A single turn carries every row of the set below to another of its rows. Some are shown first; where does it send the rows asked next?
Q605: [ 2.61 -0.36 -5.16 -0.02 -0.10 -0.99 -1.86 -2.73 -1.72  0.86  1.61 -1.59
  0.81  0.73  2.10 -0.35 -0.28 -0.43 -0.33  1.10  0.98 -1.35  0.19 -1.36
 -0.12  0.26 -1.21]
Q953: [ 1.62 -0.09 -1.70 -0.83  0.18 -1.36 -2.90 -1.76 -1.03 -1.14  0.78 -1.65
  2.19 -1.43  1.09  0.40 -1.49 -0.10  0.59  0.58  0.19 -1.24 -1.27 -1.47
  0.29  0.57 -1.74]
Q709: [ 0.50  0.38 -2.11 -0.17 -3.15  0.40 -0.99 -0.51 -0.79 -0.67  1.32 -0.66
  0.65  0.79  0.44  1.18 -1.16  0.76 -0.73  0.21 -1.59 -1.26 -1.37  0.40
  1.70  0.62 -0.12]
Q261: [-0.70 -0.13 -3.52 -1.16 -1.33 -1.71 -1.90 -1.82 -0.60  0.56  0.23 -1.27
  1.22 -1.45  0.16  0.97 -0.28  1.87 -1.71  0.86  0.93 -0.28 -0.19 -1.04
 -1.53 -1.12 -2.70]
Q226: [-1.21  0.58 -3.10 -0.50 -2.95 -1.06  0.35  0.61 -1.02 -0.43  1.32 -0.47
 -1.20  0.06  0.64  0.17 -0.44  0.92 -1.41 -0.66 -0.67 -1.16 -0.53  0.81
  0.46 -0.54 -0.94]
Q104: [ 2.72 -0.37 -4.92  0.03 -0.16 -0.69 -2.12 -2.68 -1.45  1.02  1.31 -1.59
  1.10  0.66  1.74  0.08 -0.61 -0.62 -0.38  1.51  0.73 -1.30  0.37 -1.48
  0.23  0.77 -1.19]
Q841: [ 0.75 -0.43 -3.74 -0.69 -0.34 -1.39 -1.73 -0.68 -1.31 -1.34 -0.53 -2.85
  2.03 -2.19  0.47  0.05 -0.22  1.85 -0.05 -0.89 -1.00 -1.77  1.11 -0.34
  0.42  0.79 -1.34]
Q735: [-0.31 -0.06 -4.03  0.03 -2.66 -0.84  0.97  0.80 -0.59 -0.10  1.30 -0.21
 -1.04  0.15  0.62  0.61 -0.07  1.16 -1.09 -0.92  0.08 -1.40 -0.20  1.26
  0.63 -0.62 -1.15]
Q137: [-0.35  1.40 -2.43 -0.81 -1.85  0.04 -0.26 -0.49 -1.77 -1.17  0.57 -1.31
 -0.06  0.16 -0.05 -0.11 -1.69  0.60 -1.46  0.11 -1.25 -0.46 -1.74  0.62
  1.61 -0.16 -0.67]
Q671: [ 3.11 -0.22 -4.98 -1.26  1.01 -0.81 -1.66 -1.74 -1.25  0.30  0.60 -2.22
 -0.08  0.14  1.55 -0.51 -0.76 -0.74 -0.07  1.60  0.61 -0.07  0.32 -0.72
 -0.11  0.26 -0.76]
Q5: [ 2.68 -0.04 -4.83 -1.32  0.82 -0.50 -1.76 -1.94 -1.24  0.62  0.32 -2.36
  0.23  0.32  1.48 -0.19 -1.08 -0.91 -0.22  1.80  0.86 -0.20  0.51 -1.23
  0.16  0.25 -1.05]
Q802: [ 0.37 -0.58 -3.61 -0.48 -0.82 -1.10 -1.57 -0.32 -1.83 -0.66 -0.32 -3.61
  0.98 -1.48  1.16  0.79  0.56  2.11 -0.05 -1.21 -1.04 -1.31  0.91  0.88
  0.48  0.85 -1.48]
Q453: [ 2.24 -1.25 -3.43 -2.34 -1.72 -0.31 -0.26 -1.08 -0.83  0.86 -1.34 -1.26
  1.56 -0.16  1.73  0.04 -0.89 -0.82 -0.33  1.29 -0.02 -1.65 -0.20  0.21
 -1.44  0.34 -1.71]
Q559: [-0.38 -0.58 -3.73 -1.06 -1.73 -1.61 -2.03 -0.77 -1.00  1.11  0.18 -1.73
 -0.42 -1.53  0.48  0.88 -0.10  1.69 -1.95  0.90  0.60  0.04 -0.73  0.08
 -1.44 -1.23 -2.67]
Q685: [ 2.12 -1.14 -3.67 -0.60 -1.44 -0.35 -0.24 -2.04 -1.80  0.49  0.76 -0.45
  1.82  0.15  0.51  0.43 -0.73 -0.85 -1.50  0.72  0.29 -2.63 -0.91  0.64
 -1.59  1.73 -2.15]
Q398: [-0.37 -0.21 -4.66 -0.92 -0.83 -2.76 -0.91 -0.85 -1.34 -1.67  1.42 -1.98
  0.29  0.37  1.23 -0.92  1.28  0.36  1.80 -0.56  0.54  0.14 -0.42 -0.49
 -0.13  1.30 -1.26]
Q726: [ 2.10  0.38 -4.55 -0.47  1.16 -0.33 -1.43 -2.99 -1.75  0.48  1.22 -2.47
  0.89  0.94  0.94  0.72 -0.47 -0.53 -0.29  1.28  0.88 -0.16  0.48 -0.49
  0.24  1.31 -1.38]
Q904: [-0.13 -0.19 -3.64 -0.14 -2.60 -0.62  0.85  0.90 -0.33 -0.30  0.83 -0.68
 -0.65  0.30  0.84  1.11  0.27  1.41 -0.37 -1.03 -0.48 -0.84  0.20  1.63
  0.86 -0.23 -0.79]
Q385: [ 0.02 -0.31 -3.90  0.12 -2.58 -1.01  0.61  0.75 -0.43 -0.20  0.38 -0.16
 -1.08 -0.16  0.56  0.33  0.02  1.37 -0.92 -0.56 -0.80 -0.47 -0.36  1.73
  0.55 -0.62 -1.09]
Q743: [ 1.41  0.05 -1.59 -1.63  0.31 -0.99 -2.53 -1.33 -0.63 -0.96  1.37 -1.85
  1.98 -0.99  0.97  1.16 -1.72 -0.39  0.69  0.58  1.05 -1.21 -1.05 -1.65
  0.01  0.45 -1.58]
Q655: [ 1.26 -0.14 -3.40 -2.53 -0.09  0.11  0.99 -1.37 -2.01 -0.14 -0.12 -2.34
  1.66  0.34  0.83  0.55 -0.89 -1.01 -0.63 -0.05  0.78 -1.84  0.03  0.87
 -1.11  1.42 -1.84]
Q771: [ 0.83  0.36 -1.72 -1.04  0.33 -1.37 -2.45 -2.12 -1.29 -0.85  1.32 -1.50
  2.11 -1.14  0.84  0.63 -1.54 -0.12  0.03  0.64  1.12 -1.04 -1.61 -1.56
 -0.09  0.15 -2.19]
Q626: [-0.51  0.03 -2.88 -0.01 -2.97 -1.01 -0.07  0.61 -0.77 -0.80  0.77 -0.48
 -1.04 -0.26  0.47  0.33 -0.15  1.12 -0.98 -0.46 -1.75 -0.68 -0.49  1.39
  0.64  0.16 -0.60]
Q505: [-0.02 -0.74 -4.51 -1.39 -1.57 -2.84 -1.59 -0.60 -0.16 -0.70  1.42 -0.91
 -0.46  0.34  1.04 -0.35  0.95  0.17  1.34  0.88  0.94  0.91 -1.05 -0.86
 -1.15  0.41 -1.35]
Q377: [ 0.64 -0.92 -4.93 -0.40 -1.28 -2.63 -1.58 -0.12 -0.62 -1.48  2.78 -0.81
 -0.36  0.24  0.48 -0.38  0.80 -0.20  1.22  0.05  0.79 -0.81 -0.79 -0.90
 -0.60  1.80 -0.80]
Q260: [-0.29  0.82 -2.49 -1.51 -3.30  0.27 -0.58  0.18 -0.75 -0.07  0.96 -0.89
  0.10  0.69  1.07  0.42 -1.84  0.35 -0.94  0.41 -0.41 -1.27 -1.29 -0.75
  1.40 -1.13 -0.41]
Q816: [ 2.35  0.09 -4.49 -0.66  0.91 -0.41 -1.36 -2.96 -1.55  0.41  1.68 -2.43
  0.70  1.26  1.24  0.97  0.08 -0.27  0.12  1.00  1.05 -0.01  0.42 -0.16
 -0.13  1.07 -1.08]
Q675: [ 1.13 -0.88 -3.56 -1.46 -0.70 -0.50 -1.90  0.29  0.32 -0.55  2.45 -1.61
  0.73 -1.20 -0.95  2.39 -0.98  0.81 -0.86  0.14  1.11 -2.23  0.68 -0.91
 -0.87  1.14 -1.08]
Q363: [-0.79  0.06 -2.74 -0.68 -3.32 -0.64  0.20  0.97 -0.28 -0.41  1.33 -0.78
 -0.86  0.47  0.98  1.10 -0.18  0.98 -0.49 -0.71 -0.97 -1.07  0.07  0.88
  0.66 -0.09 -0.43]
Q123: [ 0.99 -1.16 -4.01 -0.80 -1.53 -0.52 -1.91  0.99 -0.57  0.09  2.88 -1.96
 -0.27 -0.96 -0.10  2.22 -0.57  0.86 -1.15 -0.49  1.10 -2.92  0.41 -0.25
 -0.59  0.89 -1.18]

Q377 moves to Q505
Q816 moves to Q605
Now find these:
Q655 moves to Q685
Q123 moves to Q559
Q5 moves to Q726
Q137 moves to Q709
Q675 moves to Q261
Q743 moves to Q771
Q904 moves to Q735
Q626 moves to Q363

A single turn carries every row of the set below to another of its rows. Some are shown first; where does it send the rows asked next?
Q621: [ 1.46  1.95  0.23 -0.85 -0.96 -1.74 -0.93  1.05 -1.15 -1.34 -1.18  0.08
 -0.23  0.18]
Q93: [ 1.35  0.96  1.04  1.27  1.05 -0.30  0.42 -1.05  0.52  0.56  0.65  0.41
 -0.03 -0.78]
Q717: [ 1.48  0.69 -0.44  1.60 -0.12 -0.29 -1.11 -1.20  0.92  0.12  0.94 -0.82
 -0.08 -0.34]
Q631: [ 2.32  0.33  0.66 -0.69 -0.58 -1.02  1.57 -1.02 -0.23 -0.28  0.53  1.26
 -0.64  1.46]
Q42: [ 0.99  1.08  0.57  0.56  1.40 -0.74  0.73 -0.68 -1.48 -0.78 -1.70  0.63
 -0.75 -1.15]
Q89: [ 0.08 -0.06  1.24 -1.12 -0.27  0.74 -1.17 -0.63 -0.43 -1.72 -1.19 -1.45
 -0.02 -0.62]
Q589: [ 2.02 -1.41  1.03  1.03 -0.83  0.08  1.43 -1.20 -1.03 -1.02 -0.58  0.31
  0.49  0.44]
Q209: [ 2.65  1.12 -1.14 -1.75 -1.22 -0.76 -0.91  0.25  0.54 -0.57 -0.66 -1.41
 -0.61 -0.89]
Q15: [ 1.22 -0.60 -0.95  1.57 -0.10 -0.53 -2.29 -1.50 -0.51 -0.77 -1.54  0.17
 -0.27  0.09]
Q825: [ 2.45 -0.21 -0.14 -0.50 -0.34  1.39  1.72  0.00  0.77 -0.35 -1.93  1.10
 -0.26 -0.43]
Q995: [ 0.92 -0.82  0.19 -0.98 -0.16  0.70 -3.03 -0.67 -0.28 -0.75 -1.43  0.12
 -0.28 -0.36]
Q822: [ 0.82  0.36 -0.87  1.10 -0.25 -1.17 -0.53 -0.52 -1.18 -0.91 -1.74  1.56
 -1.61  0.11]
Q8: [ 2.32 -0.32  0.57 -2.41 -0.17 -1.32  0.12  0.85 -0.25 -0.45 -0.63 -0.44
 -0.09 -1.74]
Q149: [ 2.52 -0.49  1.38 -0.05 -1.00 -2.31 -1.26 -0.48 -1.01 -0.21  0.13 -0.56
 -0.27 -0.70]
Q677: [ 3.21 -0.91 -1.89 -0.06  0.28 -0.35  1.19 -0.24 -0.49 -0.43 -1.28  0.79
  0.24 -0.90]
Q21: [ 3.65 -0.36 -0.28  0.10 -0.01  0.84 -0.21 -0.30 -0.94 -1.00 -0.68 -1.42
 -0.31 -1.86]
Q886: [ 1.92  1.74  0.40 -1.72  1.10 -0.41 -0.38  0.60  0.08 -0.60 -0.84 -0.89
 -1.81  0.20]
Q524: [ 0.44  1.17  0.16 -1.59  0.93  0.56  0.64 -0.91 -1.73 -1.55 -1.10 -0.23
  0.04 -0.46]
Q91: [ 3.59  0.28 -0.38 -0.71 -0.87 -1.07 -1.69 -0.09  0.55  0.19  0.39  0.21
 -1.74 -0.06]
Q159: [ 1.33  0.14  0.24 -0.64 -0.44  0.44 -0.53 -0.68 -0.85 -1.25 -1.38  0.98
  2.01  1.64]
Q307: [ 1.57 -2.13 -0.38 -0.72 -1.85 -1.09 -0.29 -0.28  0.37 -0.79 -0.59  0.15
  0.57  0.75]
Q324: [ 1.94 -0.21  0.12 -0.88 -0.73 -1.98 -0.38 -1.42  0.25  0.62 -0.60  1.34
  0.99  1.10]
Q563: [ 1.00 -0.24  0.44 -1.02 -0.09 -0.49 -1.39 -0.93  0.55 -0.45 -0.51 -0.14
 -0.23  2.66]
Q538: [ 2.90  0.61 -0.63  0.16  0.17  1.21 -1.24  0.98 -0.35 -0.96 -2.43  1.04
 -0.08 -0.74]
Q747: [ 2.59  0.16 -0.95  0.51  1.46  0.88  0.14 -0.50  0.27 -0.23 -1.68  1.05
 -1.19  1.29]
Q63: [ 3.35 -0.27 -0.07 -1.49 -0.11  2.10  0.45 -0.63  0.55 -0.68  0.08 -0.14
 -0.42  0.14]
Q554: [ 0.87  0.60  1.07  0.69 -0.16  1.07  0.01 -0.42  1.24 -0.34  0.76 -1.02
 -0.35 -0.81]

Q63 moves to Q631
Q822 moves to Q995
Now find these:
Q825 moves to Q324
Q21 moves to Q589
Q554 moves to Q93
Q747 moves to Q563
Q538 moves to Q159
Q8 moves to Q677
Q89 moves to Q42

